First come named turns, each shown by rows before and after it. For each pair of rows after them, which turns, in which order, take the first row to the second? The first pair is done for you.
D (before -> after):
[  8   2 -18  -5  14  23  -1 -26   7   0 -19  -7   5 -20   3 -13 -21  -4
  -2  22   9  34] -> [  9  -4 -30   0  18  14  12 -25   0  -5 -25   0   2  -8   1  -5 -21   5
  -9  20  11  31]
[  7 -16   1 -14 -14  -3  -2  -2   5  -7  -6  -5   0  -4   7   2   3  -7
   4   6  -9   4] -> [  7 -19  -3 -12 -13  -5   0  -2   4  -8  -7  -3  -1   0   6   4   2  -6
   0   7  -8   3]
[  4  13  -4  -3   8  19  16 -12   2 -11  -4  -9  -4   0  40  -3  -4  19
 -13   7   1   0] -> [  4  16   1  -5   6  22  13 -11   4  -8  -3 -11  -3  -5  41  -6  -3  18
 -12   7   0   1]
B (before -> after):
[ 12   1  24  -2   6  11  15  -8   5  -4  -1   7 -13  -3  27   4   3  -5
   2  10   1  24] -> [ -6 -13  22  10 -14  -2  -5   9   4  -3   8   8  -8  20   7  -2  26 -11
   9 -11  -2   2]
[ 11  -6  18  10  -2   2   4  -3  -2   8  -6   5 -19 -10  15   2  18   5
  19 -13  -9 -22] -> [ -3   6  19   7   1   9  -2   1  -5  20  -5   3 -13 -14  -1  -4   7  -2
  24 -15  -4 -24]
[  5   0  11  -3 -15 -10  -2   5   4   3   8   5   8 -11   9   8  10   4
   7 -13  -8  -4] -> [ -3  11  13  -7 -10  -2  -5   5   2  11   8   4  11 -17   0   4  -1  -1
  10 -11  -4  -2]
[ -2  -7  13  -1  13   8 -14 -37   4  -8 -27 -12  -3  -1  15   1 -16 -10
  14  20   2   9] -> [ -3 -26  11  10  -3  -8 -24 -29   6 -17 -21 -10  -4  19  13   3  10 -10
  14   7  -4  -5]
G (before -> after):
[  9  -1  -2   2  -3   3 -15 -10   9  -3   5  -8   8  -1   9 -10   0 -12
  -6  10  -1  13] -> [  4   6  15  -2 -15  -2  -5   6  13   3  14  -8   3  -6  12  -2   5  -3
   4  -6  -7   2]
[ 12 -12 -12   9   4   9   8  -7  -8 -20  -3   8   8  11  -2  -6  -5  -6
   0   1 -12  -1] -> [ 18 -11   0   6  -3  11   1  -7  -1 -20   2   2   8   3   6 -10   2 -10
   4   1 -17   1]
[-18  14   0  -4  -1 -10 -15  15 -21  25   9 -12   4   6 -22   4  -7   9
  21 -12   4 -23] -> [-16   7 -19   2  12  -6 -22   0 -25  20  -2 -11  10  12 -27  -2 -14   2
  10   2  11 -14]
[-13 -11 -15  10  -2  -1 -24  -6  -6  -5  -9  -4   2  14 -22 -15   9 -10
   4  -1   2  -4] -> [ -7 -10   0   6 -11   0 -31  -4   3  -5  -2 -11   2   5 -14 -18  16 -13
   9  -3  -4  -3]
Now pairs of rows:
(two turns a pair)
[  9 -26  -4 -12  -4 -20 -27 -26   1 -25 -23 -17  19 -10   2   2  -2  -5
  12  21   9  24] -> [ 18 -30   7 -12 -11 -28 -15 -20   6 -29 -18 -16  11 -10  17  13   8   5
  13  13   1  21] | D then G
[ 25  16   8 -10  11   1  39   1  -4   1   1   5 -14  -5  24  27  -6  10
   6   1  -7   1] -> [  5 -11 -10  13  -6 -18  14  16 -11  -3   4  10  -7  34  -4  19  22   1
   7 -18  -7 -25] | G then B
[  1   1   4  -7 -10 -17  -2  16   2 -10   9  17  -1   8  -6  -7   2  11
  -2   4  13   1] -> [  9   4   3 -11  -4 -13   5  10   4 -11   6  16  -4   1   3  -5  -5  15
  -5  12  13   9] | B then B
[ 20  -6   2  -1  17  16 -14 -20  10 -13  -7   4   7 -19  16 -11   3  -9
 -21  16  -3  20] -> [ 19  -8  -8   3  22   2  24  -9  -1 -16 -11  19  -5  -4  18  13  -1  15
 -25   6   0   9] | D then D
[  5   9   8  -9  10  13 -25 -18  10  -9  -9 -13  15 -20  -3  -9 -15  -7
  -9  21  -4  29] -> [  6  -8 -21   4  20  -6  10 -14  -8 -20 -21   6   5  10  -4  14 -17  16
 -24  14   2  17] | D then D
[-26   3   3   4 -14 -11  12  24  -8  11   6   9  -3  11 -17   9   4   7
  11 -28  -2 -22] -> [ -6  -1 -30   5  22   3  19 -13 -18  -1 -20  11   0   6  -8   6 -24   3
 -15  10  12   8] | G then B
[-11   1 -18   6   7  -6   6   8  -8   2  -9   7  -1  10 -17  15 -11  10
   3  -9   4  -6] -> [  9  -2   1   0  -2   6 -29 -10  12  -5  -3 -11   5 -12   4  -4   3  -9
   5   6  -5  12] | G then G
[ -4 -12  -3  12 -15 -14   5  20  -8  -3   5   8   4  19  -9  14  18   9
   3 -19  -3 -29] -> [ -7   3  21   0 -23  -1 -12  20   4   7  14  -4   8  -5  -6   1  17  -2
  15 -19  -8 -22] | D then D
[ -5   7   6   0   4   6  -4  -3   0   6  -4  -3   3  -5  -3  -9  -9 -11
   3   8   4   8] -> [  0   2  10   1  -2   4 -11  -3   4   3  -1  -6   3  -6   3  -9  -1 -13
   4   7   0   7] | D then G
[ 14  -6  12  -5  -8  -9  21   2   5 -10   8   0 -10  -3  11  13   1   9
  -3  -2 -10  -5] -> [ 14 -11 -10   2   7  -5  17 -12  -4 -15  -4   3  -6   5   3   8  -8   4
 -14  12  -1   2] | G then G
[ 23  -6  -1  -3   8 -17  28 -14   6 -13   7  14 -15  -1  23  25   7  17
 -16   1  -9   6] -> [-10  -1  18  -1 -19 -21  -2  14  11   5  26   8  -6   6  -8  12  25   3
   8 -26 -14 -19] | D then B
[-32   6   7   5 -11   3 -28  15   3   9  -5  -1   2 -11 -13  -5  10   5
  11  -2   8   7] -> [-30  -9 -14  16  -5  -6 -22  10  -6  -1 -14   6   1   7 -16   0  13   9
  -1   1  13   5] | D then D
[ 14  -6 -18  14  15  -5   5 -16  -4 -12 -21   9  -9   3   0  -5 -10   3
  -4  12   8  10] -> [ 18   3  23   3 -12  -7   2   1  14  -6   1  -1 -16 -16  17  -3   9   6
  15  -6  -9   1] | G then G
[ 16  -7   3   5  -2   3 -19   1  16   5  10   0  -1  18 -11  -6  23 -22
  -3  -3 -29  11] -> [ 10  -2 -16   5  16  10 -16  -8   7   8  -2   3   3  20 -24  -9   3 -23
 -10   9 -17  18] | B then D
[-19   7 -26  -1  23   7  -1  -4 -23   8  -7  19   6  15 -25   0 -22   3
   2   5  19  -3] -> [ -8 -20 -29  12   8 -13  -4   0 -18  -9  -2  22   0  36 -12   7   9   8
  -2  -5  10 -15] | B then B
[-19  22 -20   0  13   0  23  -8 -12   7 -11  18   1  -6 -17   1 -19   0
   4  19  -1   2] -> [-21  30  -7  -7   8   8  11  -9  -5  12  -4  10   4 -19 -16  -7 -20  -8
  11  22  -5   5] | D then D
[-13  16  11  -4   2   6  11   6  -2  13   2   2  -4 -14  -3   0  -8  -5
   5  -4   1   1] -> [  7   4  16  -3  -3   2   9  -2   7  -1   3  -2  -9 -16  18   2   6  -4
   0   0  -7   7] | B then D
[-16  17 -12   3  17   3  22   9 -19  13  -4   9   2   2 -22  10 -25   4
   2  -6  13  -2] -> [-11  21  -8  -2  21  15   2  -4 -13  13  -6   0  10 -12 -20  -5 -29  -9
   2   8  13  11] | D then G
[-22  19   3 -13  21  18  46  20 -10   7 -16  17  -7   1 -17  14 -22  20
   5  -8  11   0] -> [  9   6  11 -16  22  38  -8 -19  13 -10 -17  -8   7 -23   9 -18 -10 -14
  -4  28   5  35] | G then G
[  4  -6   4  -5 -11   9 -25 -19   7   1 -15 -15  35   6  27 -15   1 -16
 -19  -4  16   0] -> [-15   6  14  -7 -21  -6  10  15  -2  14  -5  -3  24  16  18   7   0   9
  -7 -34  14 -25] | G then G
[  4 -12   6  -4 -14 -10 -13  -7   7  -9  14  -5   3   2  -3  -8  17  -2
   0   4  -2   2] -> [ -8  -9  -6   0  -8 -16   6   3  -5  -5   9   6  -1  15 -15   3   9   8
  -1  -5   4  -8] | G then G
[ 20   5   9 -10   6   0  15 -12   7  -6  -2   1  -5 -14  21  10   2   4
   1  13  -2  12] -> [10  7  2 -8  9 -6 32 -3 -2 -2 -5  9 -8 -5 11 19 -4 14  1  5  2  3] | G then G
[ 15  -1   4  -4   1  -3 -14  -7  11   3  -2  -6   1  -9   0   0   4  -7
   0  16  -4  14] -> [ 5  6 15 -7 -8 -8 -4  9 11 10  6 -4 -3 -9 -3  6  8  1  9  1 -8  3] | G then B
[-28  -4   4  -4 -21 -14  -1  26 -15  -2   0  10  -8   7   0   2  10  -1
   6 -14   4 -31] -> [-14 -17 -20   3  -3  -2 -29  -7 -14 -14 -15   2   4   5   2 -17   4 -22
 -11  17  12  -7] | G then G
[ 20   5   2 -17 -17  -1  -8 -24  12 -10   5 -24  -7   6 -15   4  29 -17
   4 -11 -19   6] -> [ 16   1  -2 -12 -19  -9   2 -15   9 -11   5 -18 -11  16 -17  13  33  -8
   3 -18 -19  -2] | D then G
[ -1 -10  13   9 -12   2 -13   3   7  -3   7  -4  11  -9  -4  -3   7  -9
   9   6  -3   2] -> [ -4   6  14   1  -1   8  10   5   2   6   4   1   7 -18  -3   5 -13   2
  10   7   1   5] | G then B
[ -9  -4   4   0   3   0  16 -13 -20  -3  -8  15  -7   7  -5  23  -7  -2
   6   7 -13 -10] -> [ -7 -16  -2   6  -2  -2  -3 -19 -17  -8  -7  11  -1  14  -8  14   3 -13
   3  10 -14  -9] | G then B
[  6  -5  16   1 -14 -22  13  18   9  -2  16   2 -10  10  10  20  20  18
   5 -26 -13 -21] -> [-24  19 -15  -2  21   2   8   8 -12  19  -6   8   5   8 -33   5 -28   4
   0  -7  13 -10] | B then G
[  9 -23  -7   9  16  10   0 -18   8  -1  -6  -2   3   7  21   3  -6   1
  -7  19   6  11] -> [-10 -19  16   8  -8   6 -22   7  17  11  12  -8   7   7   6  -4  14  -9
  13  -5  -3  -7] | G then B
[-29 -18 -11  12  -4  -3 -14 -11 -17  -3  -9 -12   2  31  -7  -3  12 -26
  -7   7  22   3] -> [ -5 -22 -11   9   4  -3   3 -24 -14 -15 -15 -12  -7  23  20   6  11 -16
 -17  20  19  17] | B then B
[ -5  14  16 -19 -14   5 -23  15   7  30  16 -19   6 -18  -3   1   0  -7
   9  -7   9   9] -> [ 10 -10  14  -9 -25 -12 -21  16  12  12  20 -17   0  -2  13  10  26   0
   2 -13   0   2] | B then B
[ 11 -10  -2  -1 -14  -3 -30  -2  11 -11   7  -4   3   5  -1 -12  18 -12
  -3   4 -11   0] -> [ -6  -2  -9   2 -13 -15  -1  19  -3  -2   7  10  -3  19 -15   6  10   7
   1 -15  -7 -19] | G then G
[ -6  -4   6  -8   5  -5  -5  -6  -4  -2  -7  -3   0  11 -16 -16  -7   2
  -3   9  -4  -1] -> [  6  -3  16 -12   1  -4  -3  -9   3  -6  -3  -7  -4   2  -1 -14  -2   5
  -3  10 -10   4] | B then G
[-17 -26 -12   6   1  -6   8 -11  -5  -6  -9  10  -7  14 -12  -9   2 -11
 -16  -4  10 -24] -> [-14 -15  -4  -2   6  10 -11 -22   2  -1  -9   0   0  -6 -11 -24  -7 -25
 -13   9  10 -10] | G then B
[ -9  -2 -18   1   4   0  -4  -5  -2   4  -5   1   2   9 -16  -7  -5  -5
  -1   7   9   0] -> [  0 -10 -19   4   3  -3  -5  -9  -1  -4  -5   0   0  12  -8  -7   3  -4
  -5  10   5   2] | G then D
[  0 -16 -10  -5   1  -4   3  -3  -7   4  -6   3  11   6  -4  -2  -1  -2
  -2  -4   8   6] -> [  5 -13  -1  -8  -2   0  -5  -7  -1   5  -3  -3  12  -3   2  -7   0  -7
   0   0   5  12] | B then G
[-24  -3  -4  -1   0   3 -35   2  -3   5   1  -4  19   7 -30 -20   9 -22
   3   2  -1 -11] -> [  9  16  10 -20  18  19  -4 -18   4   2  -6  -8   8 -29   9  -9 -14  -9
  -6  25  -3  18] | G then B
[ 17  -5  12  -5  -7  -6  14   1   5 -10   6   4 -13  -3  23  13  15  10
  -1  -8  -6   3] -> [-17   2  -2   0  -6  -6   7  17  -8   6   4  11  -5  12 -16   8   5   4
   7 -21   5 -14] | G then B
[  7   6 -10  -7   7   3  -5  11  13   3  -6  -5  -2   2  -3   7   9  -6
   4   6   1  18] -> [  3   6 -11  -7   5   2  -8  14  12   5  -5  -4   0   5  -8   6  12  -7
   5   3   1  15] | B then B
[ 20   0  -1  19  11  -2  23  11  -3 -11   7  11 -11 -10  15  13 -10   3
  11  -1   2  -3] -> [  4 -11 -10  30   2 -10   2  20  -7 -10   9  12  -4   8  -6   5   2  -8
  15  -9   4 -16] | G then B
[  2  -3  11   1  -4   2  -6 -15   5 -11   6  -5  -8  10   2 -15  11 -15
  18  13  -6 -10] -> [ -8  10  18  -4  -4   4   4  -5   1   0  10  -3 -10   4  -4 -12   3  -9
  25   5  -5 -15] | B then G
[ -1  -7  11  -1  -8   2 -24  -9  12  -5  13  -5  12   1   8 -20  25 -21
  12  -2  -4   1] -> [ 14  -5  11  -5   1   6 -11 -21  14 -10   8  -6   8 -10  26 -15  16 -16
   4   9  -4  13] | B then B
[  9 -13  -6   7  -9 -15   0  -2  11 -12   1  -3   1   4  18   8  12   5
  -1  -3  -8  -8] -> [-20   4  -9   3  -2  -4 -13   4   3   8  -1  -4  12   2 -15  -6  -8  -8
   8  -5   3 -11] | B then G
[  4  21 -12  -5  13   7  11  -9  -5  -2   5  -3   6 -19  -1   1 -17   5
   8   5  18  11] -> [-16   7 -14   7  -6  -5  -9   9  -6  -1  14   0  11   3 -21  -4   7  -2
  17 -14  15 -11] | B then B
[  6   6  -6 -12   6  -4  12 -22  -5   3  -5   6 -14   4   6  -8  -4  13
 -18   6   0   0] -> [-14  13  -6 -11   3   0   0 -12  -8  15  -3   5  -7   7 -16 -17  -7   5
 -10  -1   4  -9] | B then B
[-22  16 -12  10  20  -4  22   9 -11   5   4   8   4   2   1   9  -1   8
   8  -5  10 -12] -> [  1  13   3   5  14  -4  27   2   1  -5   8   2  -1 -12  29  13   7  12
   6   0   0  -3] | D then B
[ 10  -3   1  -5  10  -1 -19  -8  11 -11  -5  -5   2  -1   7  -8   7   2
  -7   6  -2  16] -> [ -4  10  19 -10  -1  -2 -16  10  13   1   6  -5   1  -5  -1  -6   8   4
   6 -10  -5   5] | G then B
[  1   8  -5  13  29  13  14   5 -19   0  -3  10  -4   8 -25   4 -16  -6
   9   0  28   1] -> [  3 -11  -6  22  15  -3   6  12 -16 -10   3  11  -5  25 -22   7   8  -4
   9 -11  22 -12] | B then B
[-16   0 -11   4   2  -4  -4   5  -4   2  -4   4   4  15 -15  -7 -10   5
   1  -9  10 -13] -> [ -7  -5 -19   6   7  -6  -2  -3  -4  -5  -9   4   4  17 -10  -5  -9   6
  -5  -2  11  -7] | G then D
[-15  -4  -3 -24   2   1  12  -3 -13  -5  -4 -12  -4  -9  -3  18   3  19
  -5   7  -2   8] -> [-15 -18  -8 -15  -6  -7   0  -2 -11 -13  -3 -12  -2   4  -5  14  18  15
  -6   4  -4   1] | G then B
[ -1   4  -6   5  11   0   7   4  -9   3 -12  14  -1   4  -6  10 -12   3
 -12  11  11  -2] -> [  9 -12  -1  11  -2  -4 -15  -1   1  -8  -6   6   2   8   3   1  11  -8
 -12  12   4  -2] | G then B
[ 14   3 -10 -18  25   7  32  -5 -19  12   5  21  -5  -9   3  15 -23  22
   8  -2   7   7] -> [ 21 -34 -32   3  16 -10   6 -13 -18 -10   3  22  -1  21   1   8   8  12
  -4   0   4   0] | B then G
[-10  -8  -9 -10   2 -15  34  12 -18   2 -16  16 -11  15  -1  27   6  29
  -3  -4   9 -22] -> [-14  18  35 -30 -14  11 -11  10   7  19   2 -10   3 -29   3  -4   6  -1
  21   2  -1  -7] | D then D
[-13   2  -9   0   8  13 -27  -9  -2   4 -10  -9  17   6 -17 -17 -18 -24
  -5  10   9   6] -> [  6  -8  -1   1   0  10 -33 -16   9  -6  -6 -15  14   2   2 -18  -3 -26
  -8  14   1  12] | D then G
[-12 -11  -6   0 -15 -11 -11  25  18   8  -2   7   3   3  11  15   8  -2
  -4 -19 -19  -2] -> [-11 -18 -30   6   1  -7 -17  10   9   3 -17  10   7  11   3  10  -2  -8
 -16  -3  -9   7] | G then G
[-12 -22  11  -1 -29   2  11  16  14  -4  -6  -9   6  32   3   1   4  10
 -11 -23  -6  -8] -> [-21   9  23 -18 -17  24  14  14  13  14  -7 -13  10   5  -4  -5 -26   6
  -3 -14   1   6] | D then B
[-14 -13 -11   3  -3 -15 -17   6   7  -5  -4  -2  -5  17  -7 -11  18  -5
   0 -12   5 -16] -> [-17  12  -9 -12  18   7 -10  -6   5   8 -13  -5  -1  -9 -10 -17 -15  -8
   1   6  13   4] | G then B
[-15  -1  10   9  -5  -2  -1   4  -5  -2  17  -9   6  -2 -13 -14   9   2
  13  -7  -2  -9] -> [  8 -10  10  10  -2  -6  12  -6  -1 -15  15  -8  -2  -4  12  -5  15  10
   4   1  -8  -1] | B then B
[ -1   1  -4   0  -1   3 -15 -12   2  -3  -2  -1   5   0  -4  -4   3  -9
  -6   5  -2   2] -> [  1  10   8  -6  -5   6  -9  -8   6   1   4  -3   2 -10   2  -1   2  -6
   1   2  -5   2] | G then B
[-13  -9  -4   8 -17  -9   4  12 -11   5  -7  13  -1  22  -8   6   4  11
   9 -13  -1 -15] -> [ 10  -7  -4   2  -5  -5  24  -3  -8  -5 -14  12  -9   9  18  15  -5  21
  -1   2  -2   1] | B then B
[ -6  -5  -7   9 -15 -16   5  15   5  12   6   3   8  -3   1   6 -20  10
   8   5   0 -12] -> [  3 -10 -14  11  -9  -8 -13  -1   8   6   0  -3  13  -6   5  -6 -21  -2
   0  22   2   1] | G then G
[ -5  15  -8  -7   0  -8  19  10 -21   5   3  13 -10   1  -8   3  -3  19
   1   9  -7  -5] -> [  4  -6 -22   4  -1 -13   2  -2 -19  -9  -2  12  -7  14  -4  -3  10  10
  -9  18  -6  -1] | G then B
[-25   9  10   6 -21  -4 -42 -11  24 -15  10  -8  14   3   3  -9  12 -20
  16  -5 -17  -4] -> [-23  44  15 -13   5  12   7 -13  16   0   0  -1   5 -23  11   9 -31   0
  16   3  -9  10] | G then B
[ 11 -17  15  -7 -10 -24  -5  -3  23  -1   6   5 -11   5  36   2   8   2
   4   5  -6   8] -> [-29   5  11 -10  -8 -19  -1  19   9  25   6  13  -4  10  -4   0 -13   1
  16 -13   4  -9] | G then B
[ 7 -5 -1 -5  0 -3 10 -5  0 -7 -3  0 -4 -6 14  7  1  4 -4  1 -9  0] -> [ 2  0  1 -7  0 -2 14 -1 -1 -3 -2  1 -4 -6 11 10 -1  8 -2 -3 -8 -3] | D then G
[ -2  -9   3  -5   1  -6  27   4  -2 -13  -3   4  -3  14   4  31  20   0
 -14   3  -4   2] -> [-13  14   5 -16  14   9  29   2  -6   2  -7   2   1  -4  -7  25  -4  -5
 -11  10   3  11] | B then B
[-11   4   2  11   4   8   6   0  -9   6  -2  -8   1  -9  -7  -2 -11   5
  -2  -5  -2   1] -> [ -9  -8  -1  17  -5  -2   2   5  -8   0   1  -7   0   1  -6   0   4   6
  -3 -12  -6  -7] | B then B
[-13  -5   8   4 -10  -2  -9   8  20 -12  17  -4  -7   5 -21   1   7   5
   4  -4 -11 -10] -> [-15 -10 -12  10   3   1 -10  -2  12 -15   5   0  -3  14 -28  -1  -1   2
  -7   6  -3  -5] | G then G
[-12 -12  -6  14  18  -6 -10   3   1  -3   6   1  -3  12   0   9  14  11
  -7 -14  16  -7] -> [-15  -2  -6   9  26   7 -21  -5   1   4   2  -3   4   1  -6  -2   0   2
  -6  -4  20   2] | G then B
[  7 -10   3   6  -4 -10 -18 -12   2  -8   8  -8   6   8   0 -13  17 -11
  -3   3  -8  -3] -> [ 15   1   4  -1   8  -1  -6 -22   2  -8   2  -9   4  -8  10 -10   0  -8
  -7  15  -6  10] | B then B
[ -8  11 -10   7  10  14  11   8  -1   6  -5  10  -1  -3   5  22 -11   6
  14 -15   1   0] -> [ -1  11   4   3   1  13   7  10   6   4   1   5  -4 -11  17  21  -2   6
  19 -17  -6   1] | B then D
[ -6   7 -13  -6   7   3  -8   0  -5  12   1   2   8   3  -2  -1  -6   7
   0   6  -3   4] -> [ -1   1 -15  -4   7   1 -12  -5  -4   7   0   1   9   5   2  -2  -2   5
  -2   9  -4   6] | G then D
[  6  -7 -19   2  13  20 -26 -27  -4  -4   0  -3  -4   4 -10 -14  -5   4
  -7  28  20  14] -> [ 12  -5  18  -6 -14  16 -35 -12  14  -2  22 -13  -9 -10   7 -15  19   3
   8  11   4   7] | G then B
[  7  -7   3   2 -11  -8 -12   1   5   0   7   0  -1   4   5   2  11   2
   1   0  -6  -2] -> [  7  -8   0   3 -10 -11  -5   2   3   0   6   2  -3   7   6   6  10   6
  -1  -2  -6  -4] | D then D
